Each row is where one point has got to under a steady rotation. How many ticks took it there?
The counts run from 0 to 342.
14,14,-23,-3,9,-31,29,3,-19,7,-41,16,2,37,-15,-28,-11,-21,39,-27,11,-2,-19,21,-38,3,-23,13,-13,31,-29,4,25,0,10,-21,42,-3,-15,-13,-9,-1,-35,-20,-30,10,6,9,-35,-18,-17,19 -> 205
-7,-11,2,-6,-41,19,-18,-2,32,13,-36,6,-23,-1,-15,30,-11,23,-12,45,-8,6,31,-11,30,14,5,41,12,-14,20,-19,2,27,-6,-1,-36,-25,-9,15,-26,38,20,-5,25,-9,12,-39,-17,29,13,-7 -> 242
-10,14,-5,-8,-30,-30,11,-32,-26,24,-43,-9,3,32,-19,-2,-3,1,13,-7,-10,28,-30,5,-27,-30,11,27,25,10,9,-26,15,47,10,18,8,-48,-20,-9,-17,0,4,2,12,13,-7,-22,-43,-2,8,10 -> 43
-7,-15,-35,-19,1,1,14,3,3,-22,6,-38,3,-47,29,-3,-22,25,-7,-4,4,2,-1,-10,5,-12,33,-7,-16,28,-42,-8,11,-8,-6,-16,-3,58,20,-8,17,28,-38,-26,-17,3,4,27,14,31,-11,-17 -> 212
50,0,-5,13,9,-35,47,-4,-11,27,-7,39,5,-26,-20,0,-36,18,11,-29,-13,17,9,12,-18,8,-7,-31,-31,20,4,20,13,-11,7,-15,16,-16,-18,-9,28,-3,-7,41,-10,-16,-18,22,15,-26,-28,2 -> 76
-12,-6,8,11,-9,22,-5,35,2,-24,79,-28,-3,-6,17,-50,24,-7,-10,-4,24,10,-15,3,-5,-28,11,-1,6,-4,-9,5,5,26,-13,-1,-13,16,28,36,-19,-9,-15,-8,-20,21,22,14,-17,-14,27,-24 -> 13
-22,-6,6,-14,-35,33,-9,9,27,-17,-21,-8,-7,-31,6,8,-17,19,-32,24,6,3,33,-38,27,18,21,23,19,-27,-2,-21,3,6,-27,-3,-48,14,9,36,-23,43,-4,-18,7,20,23,-13,-14,28,17,-18 -> 329
31,-17,3,19,14,3,-33,-11,-5,14,-15,-3,-29,12,-22,31,29,15,7,-7,-6,-16,34,5,-13,11,-31,-18,-3,-2,24,5,-9,-36,17,9,-38,-19,-7,-12,46,-13,37,6,20,5,-24,-33,4,17,-31,25 -> 267
19,7,-13,-17,-25,-40,-5,-37,13,-26,-33,0,6,-1,-2,37,-46,0,-20,25,-70,0,6,4,24,14,31,-16,-18,-4,22,26,-25,-5,5,18,-16,5,-13,3,-7,29,2,15,4,-4,0,-12,-8,30,-15,7 -> 153
-8,-7,8,3,-18,8,4,27,10,7,-7,34,-22,42,-25,-16,18,-16,5,-1,12,9,-21,24,-13,10,-28,27,8,-22,-17,-12,9,35,-22,8,20,-17,8,14,-22,20,-2,-22,-28,16,30,1,-15,-10,69,11 -> 28
45,-2,-55,-8,13,-17,3,-16,22,3,-10,-15,-17,-1,12,15,-41,12,7,23,9,-12,23,14,15,17,25,-12,-29,32,15,30,21,-12,25,-35,-13,10,-6,14,-11,12,-31,-11,-12,-25,-11,1,-24,19,-55,3 -> 196
39,-1,-16,2,19,-2,-2,-1,22,-32,42,1,-2,-29,10,-24,-19,-7,-13,-13,2,-17,42,8,-1,11,31,-29,-14,-11,19,44,0,-32,-7,-5,-25,18,6,49,5,1,-23,9,-30,4,10,32,-9,-4,-26,-4 -> 194
-4,0,37,3,-4,6,1,14,-1,10,12,7,6,-7,0,-26,26,26,-24,-24,27,23,8,-21,-26,25,4,-12,9,-45,-8,-10,-1,-5,-38,-12,-18,-26,8,49,17,21,5,5,18,32,3,42,-2,-17,41,13 -> 235
16,-10,-42,-25,3,-10,-26,-37,3,-21,5,-45,6,10,-6,13,-28,3,0,15,-8,-15,13,17,2,10,21,-9,-20,28,-10,8,-1,-19,3,-4,-14,43,-7,12,-6,16,-38,-47,-20,-14,3,17,-9,48,-22,20 -> 110
-9,5,-9,-14,-31,-32,30,5,-1,-29,-15,15,7,-50,21,22,-42,7,-26,-2,-61,3,-4,-19,26,-7,25,-20,-27,-1,-11,9,-19,0,10,13,9,24,6,-39,31,16,0,25,-11,9,3,-6,38,4,-9,-29 -> 255
-8,-10,30,9,-17,28,2,3,-15,32,15,36,-22,41,-18,1,3,-6,24,12,-9,30,22,10,0,31,-66,17,-12,-9,0,-12,7,13,-7,-22,13,-40,-18,-23,-22,-13,33,-5,21,-14,5,-24,15,-16,9,-5 -> 71
20,6,-31,-3,14,-2,-12,-24,27,-24,6,-20,-13,-23,18,-14,-4,0,-25,28,30,-44,44,20,6,17,33,-11,-7,18,7,20,19,-18,13,-39,-24,-2,-9,40,-3,18,-3,-6,-28,-35,19,17,-20,-10,-12,0 -> 108
26,4,3,32,22,13,17,45,23,5,18,38,-35,48,13,-23,23,4,13,-14,39,-1,-11,21,0,14,-9,-6,-6,-39,29,24,14,-18,-5,-22,-9,-36,20,14,-19,-16,-5,19,2,15,-8,-2,-9,-40,-2,-11 -> 191
21,-26,-26,18,14,1,-26,29,9,-8,-29,24,-31,25,-5,34,23,-9,18,16,-25,-35,13,16,9,9,-36,-15,-21,10,4,18,-4,-34,38,3,-11,16,4,-32,27,-10,15,-12,-1,6,-11,-49,9,12,-29,2 -> 181
-11,-30,-25,5,-2,38,4,44,28,-20,1,-6,-31,21,13,21,10,22,20,-7,4,6,-40,19,23,-21,4,18,-12,2,-7,-11,15,6,7,8,2,40,44,-33,-12,2,-31,-21,-19,29,-7,-28,17,25,6,-20 -> 301
-31,-33,27,2,-30,36,-10,27,-6,21,31,-4,-15,-15,-7,24,22,32,-14,18,-14,24,-6,-13,13,-2,-25,7,-4,-10,-9,-25,-17,29,-17,4,-16,6,23,-19,17,12,24,-8,26,13,-1,-12,39,24,46,-16 -> 54
-19,-18,4,-12,1,40,-29,7,-2,-44,72,0,-9,-2,12,13,8,-15,-12,6,-17,-18,20,22,9,13,-21,-6,-11,7,-3,-1,-6,-14,-4,-5,-5,16,12,-25,10,-27,38,3,-30,-20,13,-6,58,4,16,-26 -> 184
-17,-28,4,11,-18,9,-20,31,21,-3,-43,22,-21,1,-14,37,27,9,-32,23,-32,-27,-7,12,17,-1,-5,13,3,-12,-17,-14,-10,26,8,17,-21,10,15,-20,33,38,17,-19,-6,4,15,-27,16,25,58,9 -> 139
-34,-4,-1,-18,-22,-23,-5,-32,-30,3,20,-26,12,22,-5,12,-4,10,-17,5,-26,29,-46,25,-14,-1,11,-4,-19,16,-24,-16,-3,32,-15,-8,34,15,8,-20,-6,15,-20,-24,-3,-11,-4,37,27,20,41,24 -> 230
-12,-5,-17,-19,7,7,-31,-31,3,-25,4,-37,-6,-26,16,10,22,-3,-38,28,23,-46,50,9,-16,22,21,-3,9,19,-10,-5,17,-6,3,-28,-29,0,-4,14,21,20,19,-26,-26,-35,33,20,0,8,23,20 -> 313
0,-20,-16,10,16,18,-18,20,17,-15,-16,21,-46,34,12,31,28,-1,6,25,-1,-44,17,26,14,17,-37,1,-15,10,10,-1,7,-22,34,-21,-7,-2,5,-45,17,-15,33,-4,-8,-22,-4,-40,28,-1,-6,-11 -> 182
-21,2,2,-12,-3,43,-12,-14,-7,-20,31,-9,-8,20,-4,-21,-11,-30,17,16,33,-7,37,27,-8,3,-5,37,20,22,2,-20,33,23,-8,-19,-1,-14,-15,10,-51,-8,14,-13,-37,-27,36,-6,-9,-16,10,-20 -> 201
-3,-36,-18,4,16,45,-25,21,8,-21,20,1,-33,25,4,33,17,9,13,-7,1,-5,-5,29,15,-2,-29,9,-15,13,-4,-14,4,-22,7,10,-4,34,34,-44,16,-13,3,-25,-33,5,-13,-16,52,27,-2,-11 -> 96
16,1,-10,-17,12,-26,25,-6,-14,0,-30,10,14,8,-11,-9,-5,12,12,-43,21,14,-21,14,-48,4,3,-16,-14,4,-34,3,25,-15,-17,-10,28,16,-5,0,23,16,-51,-19,-30,33,-17,39,-3,-5,-5,30 -> 119
-5,27,-5,-11,-11,-39,22,-8,5,-17,-27,16,15,-12,34,-5,-20,12,-40,7,-5,0,-3,-35,4,27,35,-31,-19,-37,-2,29,-18,-16,-6,-28,-5,-20,-3,40,6,38,-14,9,18,25,6,32,-24,-24,5,11 -> 237
5,1,7,3,17,29,10,11,-4,-26,5,18,-9,-23,-4,-24,32,-15,7,-39,42,-34,35,19,-40,-2,-2,3,22,-2,-13,-5,31,-35,-10,1,-3,4,-7,4,36,-16,19,11,-57,3,14,9,20,-32,5,-10 -> 295
18,-16,-15,-18,-21,-15,-7,-31,23,4,-45,-11,7,-4,-19,46,-30,42,-14,-3,-35,17,5,10,15,1,39,-6,3,-17,28,-7,-17,3,-14,29,-28,5,4,17,8,25,-18,15,1,16,-17,-2,-1,52,4,21 -> 240
-2,14,-5,-16,7,-29,31,-19,-31,11,-11,5,21,5,-1,-32,-7,0,11,-31,24,12,-4,6,-56,18,-2,-7,-10,19,-43,-8,26,-2,-5,-36,39,-1,-20,-1,4,14,-33,-18,-32,1,8,44,-9,-22,2,18 -> 118
-4,-33,21,-6,-32,33,-28,-24,-4,26,0,1,-12,16,-44,35,-13,12,7,17,-26,33,32,9,8,21,-37,24,5,-11,13,-34,-10,18,-20,13,-29,-5,-15,-6,-10,7,34,-20,20,-2,-9,-29,8,45,8,6 -> 156
14,-14,-8,8,2,-34,23,5,-29,20,72,-9,-15,10,0,-19,-18,-3,21,5,-17,23,-24,34,-5,-8,-20,-7,-46,43,-11,12,4,34,17,-28,34,2,7,-19,-11,-17,-7,-9,-11,-41,-1,20,17,-15,-2,-15 -> 187
